Small tables with named rows and columns. After each table, cells are looked up by row and column.

nog =
|  | beni | tel | gim | nul | rif | fota |
|---|---|---|---|---|---|---|
| let | 101 | 77 | 116 | 107 | 104 | 111 |
| mizike | 113 | 97 | 213 | 120 | 130 | 100 |
| zan | 89 | 107 | 98 | 19 | 177 | 83 |

gim of zan = 98
nul of let = 107
rif of zan = 177
beni of mizike = 113
fota of mizike = 100
rif of mizike = 130
nul of zan = 19
beni of let = 101
fota of zan = 83

sadutug =
columns: tezul, pegazi, govoko, saf
tinudut: [110, 160, 88, 120]
fis: [95, 99, 75, 139]
dur: [207, 70, 136, 213]
lod: [112, 96, 100, 99]
tal: [117, 118, 111, 202]
vuturo: [55, 122, 200, 84]

tezul of dur: 207
pegazi of lod: 96
govoko of dur: 136
govoko of lod: 100
pegazi of fis: 99
govoko of fis: 75
govoko of tinudut: 88
tezul of fis: 95
tezul of lod: 112
pegazi of vuturo: 122
tezul of tal: 117

Table vabeta
|  | pir | rol | vikuze | kas | fedepin | muze |
|---|---|---|---|---|---|---|
| mus | 36 | 135 | 141 | 192 | 218 | 209 |
| bod | 126 | 93 | 189 | 170 | 178 | 206 |
| ler | 108 | 205 | 55 | 134 | 187 | 162 |
| pelel | 138 | 163 | 116 | 65 | 122 | 145 |
| gek | 232 | 186 | 193 | 103 | 95 | 142 |
| zomamev | 253 | 186 | 163 | 107 | 152 | 79 |
| zem | 173 | 136 | 197 | 197 | 120 | 207 |
| nop | 181 | 182 | 140 | 156 | 181 | 169 |
| fanarib | 213 | 166 | 197 | 178 | 199 | 180 |

vikuze of ler = 55
pir of gek = 232
muze of mus = 209
vikuze of pelel = 116
rol of bod = 93
kas of gek = 103
kas of ler = 134
vikuze of zomamev = 163
vikuze of nop = 140
pir of zomamev = 253
fedepin of bod = 178
vikuze of fanarib = 197
muze of zomamev = 79
rol of gek = 186
pir of ler = 108
rol of zomamev = 186
muze of nop = 169
kas of nop = 156
muze of zem = 207
kas of pelel = 65
Row with the largest muze: mus

memizi =
         kopa   tir
tomil    -631  -728
lipimav  -577   539
zav        65  -227
kek       422  -271
mol       351    40
pil       121   826
fetome    391   115
rur       402   -14
rimaba    256   710
susakir   654    54
mep       124   237

kek, kopa: 422
fetome, tir: 115
mep, kopa: 124
mep, tir: 237
rimaba, tir: 710
fetome, kopa: 391
tomil, kopa: -631
pil, kopa: 121
pil, tir: 826
rimaba, kopa: 256
zav, kopa: 65

Table zovute
	far	bulazes	kof	pobav	logala	tepas	tugus	laseke	pog
dipog	134	56	111	174	185	200	160	161	80
larane	204	194	164	150	147	128	141	155	136
zete	128	122	156	173	145	167	180	121	130
devara	102	118	98	89	110	140	147	174	222
vosur	177	167	176	139	161	147	137	143	181
gazi	135	105	154	166	158	160	176	158	122
vefi	115	88	67	133	154	172	105	135	95

logala of devara is 110
kof of zete is 156
tugus of devara is 147
pog of dipog is 80
kof of larane is 164
pog of devara is 222
far of larane is 204
tepas of gazi is 160
pobav of zete is 173
tugus of dipog is 160
laseke of devara is 174

ris.csv
,suzeseb,mavu,luvinu,pom
zaputur,141,122,107,193
zita,68,122,109,83
gevapa,149,173,123,165
renunod,94,90,109,75
gub,83,186,122,145
pitel,141,91,89,172
bokabi,141,66,97,156
gama,65,144,109,156
mur,157,176,157,130
vudap,113,148,154,68
nek,174,122,109,178
sem,141,131,108,194
ter,147,122,106,190
mupoz,141,54,109,127

What is the mavu of bokabi in ris? 66
What is the suzeseb of renunod in ris? 94
What is the pom of bokabi in ris? 156
What is the suzeseb of gama in ris? 65
What is the mavu of gub in ris? 186
What is the pom of zaputur in ris? 193
What is the luvinu of nek in ris? 109
What is the mavu of ter in ris? 122
What is the mavu of zita in ris? 122

vuna:
|  | lusebo | nodageb | vazoluf | fizulud |
|---|---|---|---|---|
| lag | 44.237 | 49.758 | 40.648 | 32.162 |
| riz | 31.449 | 49.184 | 92.616 | 56.912 |
| kas | 46.922 | 36.389 | 55.206 | 53.359 |
| neb | 54.260 | 50.078 | 47.550 | 46.465 |
| badazen | 47.788 | 48.253 | 8.257 | 40.490 |
| fur | 18.743 | 48.112 | 59.010 | 45.637 |
| dunu | 44.620 | 24.877 | 54.472 | 66.043 |
| ditego | 54.313 | 54.784 | 67.480 | 39.857 |
| lesuza | 44.924 | 66.869 | 79.908 | 47.638 |

fizulud of badazen = 40.490
nodageb of dunu = 24.877
lusebo of lesuza = 44.924
nodageb of riz = 49.184
fizulud of riz = 56.912
fizulud of dunu = 66.043
nodageb of lesuza = 66.869

fedido =
	bav	binuk	tuv	fel	fuv	leponov	tiso	saf	vak
tedida	-1.17	0.98	-0.17	0.12	1.63	3.05	5.42	-9.24	-6.90
vomafo	-5.90	-3.50	1.68	7.43	2.16	3.67	-1.32	1.66	-1.26
dusani	4.02	5.46	-3.44	-3.42	-4.27	-7.42	0.21	-7.49	2.44
sariv	-3.14	-1.87	-1.81	4.09	-4.77	-1.30	-0.77	-1.77	-1.38
kovil	-3.81	6.09	-1.19	2.74	-8.26	6.43	-1.32	-1.84	2.65
dal	-6.52	1.37	-8.68	-4.80	5.45	2.00	-0.19	0.84	2.80
fileni	5.08	5.14	3.96	7.09	-1.93	-0.41	-0.57	-0.15	-1.30

What is the vak of sariv in fedido?
-1.38
What is the leponov of sariv in fedido?
-1.30
What is the fel of tedida in fedido?
0.12
What is the leponov of fileni in fedido?
-0.41
What is the bav of kovil in fedido?
-3.81
What is the saf of fileni in fedido?
-0.15
What is the tiso of tedida in fedido?
5.42
What is the tiso of kovil in fedido?
-1.32
What is the tuv of sariv in fedido?
-1.81
What is the binuk of tedida in fedido?
0.98
What is the tiso of dal in fedido?
-0.19
What is the binuk of fileni in fedido?
5.14
What is the saf of tedida in fedido?
-9.24
What is the leponov of dusani in fedido?
-7.42
What is the vak of vomafo in fedido?
-1.26
What is the bav of dal in fedido?
-6.52
What is the saf of sariv in fedido?
-1.77
What is the tuv of kovil in fedido?
-1.19
What is the bav of tedida in fedido?
-1.17
What is the fel of dal in fedido?
-4.80

podol
        tid  vaguso
lon     138      96
fuf     129     133
ruv     156      65
birene  107     143
zopamu  105     180
ruduv    84     209
dazu    133      76
roz     170       8

lon, tid -> 138
ruduv, tid -> 84
dazu, tid -> 133
zopamu, tid -> 105
dazu, vaguso -> 76
fuf, tid -> 129
roz, tid -> 170
birene, vaguso -> 143
ruv, tid -> 156
fuf, vaguso -> 133
birene, tid -> 107
ruv, vaguso -> 65
lon, vaguso -> 96
roz, vaguso -> 8
ruduv, vaguso -> 209

kof:
,ver,nul,nub,tupof,neki
binupu,6374,4138,3624,6418,7280
kal,3039,3201,6301,9046,5157
mururap,3220,4221,6152,9046,4360
minud,7961,5510,4352,5982,7282
nibil,3861,5061,5418,6776,6944
mos,8040,3738,3451,7238,6524
zut,4186,5970,4950,5675,5747
puv,5096,4471,4424,7344,7675
timabu,6319,6750,8782,1060,4057

binupu, tupof => 6418
mos, nul => 3738
kal, nub => 6301
binupu, ver => 6374
nibil, ver => 3861
zut, neki => 5747
timabu, tupof => 1060
timabu, ver => 6319
kal, ver => 3039
mururap, ver => 3220
zut, ver => 4186
timabu, nul => 6750
binupu, neki => 7280
puv, nul => 4471
binupu, nul => 4138
zut, nul => 5970
mos, nub => 3451

tol =
          rig  bozadam  buzubav  kesore   bap  reli  mege   nov
ran      -0.8     -2.3     -5.8    -6.7  -4.9  -1.3   0.8  -3.2
sufakud   0.3      1.8      0.0    -3.9   0.5  -1.4  -3.5  -0.3
bobo     -4.7     -4.5     -1.9     4.9  -3.4  -1.7   1.9  -2.8
vuto      0.6     -2.5     -3.2    -3.9  -0.8   0.7   1.9  -1.7
fot      -2.8      3.4      0.3    -1.9  -0.3  -2.3  -1.4  -4.9
tuma      3.2      0.9      1.6    -3.5   2.1   0.9  -4.2   2.2
mimenem  -2.9      1.1     -1.2     1.1  -4.5  -4.5  -3.9   1.9
muk       4.8     -4.4      1.3     2.4   2.7   5.0   2.1   5.0
tetubog  -0.8     -1.4     -2.1    -4.3  -2.9  -1.4  -3.2  -2.6
kapif    -1.7      0.3      3.6     4.8   3.2  -0.6  -1.7  -0.1
dege     -1.8     -0.2      1.7     0.7   0.1  -1.5  -4.1  -1.9
lep       3.3     -2.7      2.7     0.7   5.0   5.3   2.1  -1.3

dege, mege -> -4.1
lep, nov -> -1.3
sufakud, nov -> -0.3
tuma, bap -> 2.1
ran, mege -> 0.8
tuma, kesore -> -3.5
kapif, bap -> 3.2
vuto, bap -> -0.8
bobo, mege -> 1.9
fot, bap -> -0.3
dege, rig -> -1.8
mimenem, nov -> 1.9
muk, reli -> 5.0
bobo, kesore -> 4.9
lep, rig -> 3.3
vuto, bozadam -> -2.5
Which row has the largest reli? lep

